Read these off the row that follows.
1) Give the entry just right of -2.37.
2) Give the entry just right of -3.40.
3) Give the last entry.
4) Give the median of all entries.
5) Give the first entry.
[-3.40  1.88 -2.37 -6.81  2.15  2.65 -3.30]
1) -6.81
2) 1.88
3) -3.30
4) -2.37
5) -3.40

Read these off the grid that follows. Indices start at 0.
1) Which number is the entry at row 0, column 2?
2) Which number is the entry at row 2, column 2?
3) Which number is the entry at row 0, column 1?
4) Which number is the entry in row 1 and column 1?
5) Which number is the top-left entry?
6) Which number is the entry in row 2 and column 0?
7) Which number is the bottom entry of the column that holds the largest entry?
8) Which number is the entry just right of the smallest entry?
[[53 70 57 59 75 65 76 82 70]
 [75 71 51 64 66 63 66 35 80]
 [22 64 61 61 68 33 65 79 64]
 [58 67 60 60 67 51 67 94 53]
 [69 68 54 66 70 80 72 76 60]
 [27 56 53 63 66 53 69 59 75]
 [53 72 43 71 74 67 77 57 73]
 [67 79 56 65 63 59 57 91 49]]
1) 57
2) 61
3) 70
4) 71
5) 53
6) 22
7) 91
8) 64

x =
4.42,-0.20,0.82,0.55,0.20,-0.51,-0.72,-0.57,-0.92,-0.98
-0.52,-0.23,0.53,0.34,-0.01,0.29,-0.52,0.48,-0.35,0.23
-3.50,0.40,-0.05,-0.41,-0.13,1.41,-2.61,2.03,1.03,-0.41
-3.10,0.23,0.55,-0.90,1.11,0.85,-1.67,0.52,0.74,-1.02
0.82,2.87,-0.77,0.04,1.21,-1.23,0.09,0.04,-1.61,0.57
1.01,1.96,0.12,-0.39,0.88,-2.20,-0.66,0.76,-3.07,1.93
-5.05,-0.92,-1.19,-0.27,-2.43,0.54,-0.19,0.53,1.71,-0.20
-0.68,-0.20,-1.15,-0.42,-0.58,0.38,-0.32,-0.29,0.66,-0.11
-1.12,0.29,0.31,-0.11,0.05,0.10,0.50,-0.12,0.21,-0.44
-1.67,0.38,1.33,-0.11,1.16,-0.28,0.13,-0.18,0.48,0.74
0.16,1.53,-0.48,0.32,0.65,-0.55,0.35,0.38,-0.78,-0.14
-1.13,0.32,1.79,-0.54,0.75,-0.26,0.14,0.13,0.42,0.18
2.04,0.37,0.65,0.82,0.42,-1.06,0.25,0.21,-0.58,-0.15
2.12,-0.13,1.04,2.19,1.55,-2.25,-0.13,0.58,-1.35,-0.73
-2.73,-0.69,-1.23,0.48,-2.03,0.15,-0.39,-0.20,1.70,0.37
Rows and columns are numbered from 0.
The entry at row 0, column 0 is 4.42
The entry just left of 0.12 is 1.96
The entry in row 1 and column 2: 0.53
The entry in the top-right corner?
Answer: -0.98
The entry directly above 0.34 is 0.55
The entry directly above -2.61 is -0.52
The entry at row 2, column 2?
Answer: -0.05
The entry in row 2 and column 0?
Answer: -3.50
The entry in the bottom-right corner?
Answer: 0.37
The entry just right of -0.12?
Answer: 0.21
The entry directly below 0.12: -1.19
The entry directly below the largest entry?
Answer: -0.52
The bottom entry of the column that holds the largest entry: -2.73
The entry just left of 2.87 -> 0.82
The entry in row 0 and column 1 is -0.20
The entry directly above -0.35?
Answer: -0.92
The entry directly below 0.57: 1.93
The entry directly below -1.02 is 0.57
The entry just right of 0.58 -> -1.35
The entry directly below 0.10 is -0.28
The entry directly below -2.61 -> -1.67
The entry directly below the smallest entry?
Answer: -0.68
The entry in row 2 and column 1?
Answer: 0.40
The entry directly below -1.06 -> -2.25
The minimum?
Answer: -5.05
The entry just right of 2.19?
Answer: 1.55
The entry directly below -0.19 -> -0.32
The entry just right of -1.12?
Answer: 0.29

Read these off the table that follows.
1) What is the bottom-right entry?
2) What is the last entry of the smallest entry's row?
3) What is the 4th entry from the end, reading row by row?
4) What is the entry directly above -3.18?
5) What is the 3rd smallest entry?
6) What is the first entry in the row that holds the largest entry?
7) What is the entry just right of 2.35?
8) What is the entry just left of the smallest entry?
1.12,1.01,2.72,1.50,-5.06,-0.07,0.35,3.82,-1.71,3.92,3.42,3.19,-2.64,4.77,-1.74
-2.06,-2.84,-0.26,-1.05,-2.07,-3.18,-1.26,3.35,-3.11,0.60,3.13,1.57,2.35,2.85,4.93
1) 4.93
2) -1.74
3) 1.57
4) -0.07
5) -3.11
6) -2.06
7) 2.85
8) 1.50

data =
array([[-1.45, -0.01,  0.03,  5.42],
       [ 2.94,  0.86, -2.73, -5.33],
       [ 5.09,  4.31, -0.85, -5.11],
       [ 2.01,  3.19,  2.34, -1.45],
       [ 0.51, -2.40, -3.09,  2.17],
       [ 1.85,  1.11,  1.03, -1.44]])
Counting starts at 0.
The entry in row 2 and column 0 -> 5.09
The entry in the top-left corner: -1.45
What is the entry at row 0, column 1?
Answer: -0.01
What is the entry just right of 1.03?
Answer: -1.44
The entry directly above the smallest entry: 5.42
The bottom-left entry is 1.85
The entry in row 1 and column 0 -> 2.94
What is the entry directly above 3.19?
Answer: 4.31
The entry just left of -5.33: -2.73
The entry directly below -0.01: 0.86
What is the entry at row 2, column 2?
Answer: -0.85
What is the entry just right of 3.19?
Answer: 2.34
The entry directly below the smallest entry is -5.11
What is the entry just left of the largest entry?
Answer: 0.03
The entry directly below 2.34 -> -3.09
What is the entry just left of 1.03?
Answer: 1.11
What is the entry directly above 0.51?
Answer: 2.01
The entry just left of -1.44 -> 1.03
